Each path is a new rotation, seen through one point. The rows after it are directions, each followed by how far the rotation turns it, in degrees each step (0 if it stays put).
Each turn is a multiple of 5 degrees from 10 to 175, or 0.
Each row of a path follows its step; steps can be skipped.

step 0: [ -4  -8 -22 -15 -11  -6 -14 -24  18  -9   7 -17  38  20   5 -13   0 -21
 -28   3  -4  22 -25 -15   7   6   6  35  -5  -1 -34 -15  11  10 -22   5
  -5  -6  -5  -2   5  18   2   9  -7 -43 -17  -2 -32  33 -15]
step 2: [  3  -5  -6  30  -3   7 -26  -5 -10 -10   4  -3  29  -1  -1  -4   7 -34
  27 -31  17  22 -21  14   2 -15  32  27  -6  -5  -4  -5  -2   5  -2   9
  -4  47   3  24 -16 -10  -9 -28  22 -20  -2 -16   7 -10  30]
step 3: [ -7  13 -40 -18   6  12 -21  -6  22 -22  16  22  19 -17 -16 -21  -2   0
   3  -7  46 -12 -11 -10 -14 -16   7  34  -1   9 -21 -12  16  38 -14  15
  16  21  -8   2  -2   1   4   5  -4 -29  11   5   0 -35   6]
step 4: [ -2  28 -12   1 -13   7   9 -12  32   8  31  23  -6  15  18 -12   5  22
  -2 -13  10 -10   8  -8  30 -47  15  49   5 -13  -5  -3  -5  -6 -12 -22
  15  -4   6  15  14 -29  13  11   5 -26  -8   5   8  -3   6]
step 17: [  6  27 -10   9 -11  12  -2  -5 -11 -14  13 -24  45 -11  19 -12  19   3
  31 -22   9  29 -19   2 -18  -5  -2  12  14  21 -23 -27 -11 -11   2  -5
 -15 -19  20  -8   4 -11  -2 -32  -8 -33 -25 -27  -5   8 -15]
step 24: [  4   1 -11  23  -8  -7   4   2  -7 -44   1 -11   1   7 -31 -20  14  -6
   5 -29   2   3   4   3 -27  -8   9  33  14  15   4  -4 -24   4  -1  -8
  16  18  44  17 -34  -9 -19 -10   9  19 -35  -3  -7 -29   4]
step 25: [-16  18 -18 -15   1   6   0  -8 -12 -36  20   3 -13   3 -15 -23   3   1
 -36 -27  23  -3 -35   8 -13  16 -16  49 -17  21 -25 -20 -22  10   4  -2
 -12   8  13  -5   9 -19 -15  15  10   4   1  29 -15   3  -4]
step 30: [-21 -14  -3  19 -22   9  21 -33 -17  -9  -6  16  33  12 -18  -2  12  -4
  18 -16  19 -12 -17  17  -3 -14  20  37   2   4  -7  11  24   6   6 -19
  23  49  15   9 -13  13  -5 -12 -14 -28  16   7 -15  -7  -4]
step 31: [ -4  19 -37  17   7  18  12  11  14 -21   3   9   3   0 -10 -31   0  -3
  14   8  39 -32 -22  13   8 -28   1  11  14   5 -17 -26  22   0  -4   3
  36  11  27  18 -11 -24 -16   9   7  -8   9  15  -9  24  -1]
step 32: [ -3  33 -14  19  -9   6  11  -7  20  -5  30 -16   2  23  -2  11  -4 -24
 -12 -27  19 -20  -7  -2   6 -17 -13  20   7  10  27 -36   5   2   3 -18
  -5 -15  10  13  -9 -16  10   9   7 -60 -20  -7 -15  15  13]
Speeds:
[  8   5   2  -1   2   1  -2  -1  -5  -2   2 -10   1  -2  -1   5  -3   3
   0  -1   4  -1  -9   7   0   6 -10  -3  -1   3   5  -4  -5  -2   8   1
  -3   4  -7   4  -2 -10  -4  -2  11  -2  -7  -5   1  -6   2] => 95
[ -3  -3  -5  -1   5   2   8  -4 -12  -1 -11  -4   3   5   2   3   9   4
   1   9   7  -2  -3 -10  -4  -3   0   0   0  -1   3   5   8  -7   2   0
  -5  -3  -3  -3  -4  -3   4  -2   3  -3  -2   1   1   7  -1] => 35
[ -1   0   1  -1  -6   2  -4  -1   0  -4   2  -6  -3  -5   4  -5  12   7
   7  -1  -1  -7  -5   2   3  -6  -3   1   2   6   2   5  -2   1   7   0
   1   6   8   2   1  -3   9  10 -10   2  -3  -5  -1  -1  -8] => 55
[  6  -9  11  -5 -10   4   4 -10   3   4   1   3  -5   6  -5  -4  -4   5
  -6   2  -3   1  -8  -2   3   3   5   2  -5  -1   2   6   4  -2   4  -2
   6  -2  -1  -1   8  -7   5  -4   2  -3   3  -2  -2  -1  -1] => 100
[  6   5   1   9  -1   1  -7   8   7  -4 -13   3  -1  -5  -1  -6  -5   9
   0   6  -3  -1   0  -3  -3  -3   5   2   2   1   2   7  -1  -8  -5  -8
   4  -3  -2   7   1  -5  -5   4   1   2  -3  -4   4   3   4] => 145
[  7   3  -4  -8   7   5   4  -3  -5  -6  -3  -3   2 -10   0  -6  -4   4
   2   0  -3   2   0   2  -2   5   1   1   1   1  -5  -3   0  -4  -2  10
   6   2  -4  -4  10  -1  -6   0 -11  -7   5   5  -3   4  -5] => 130
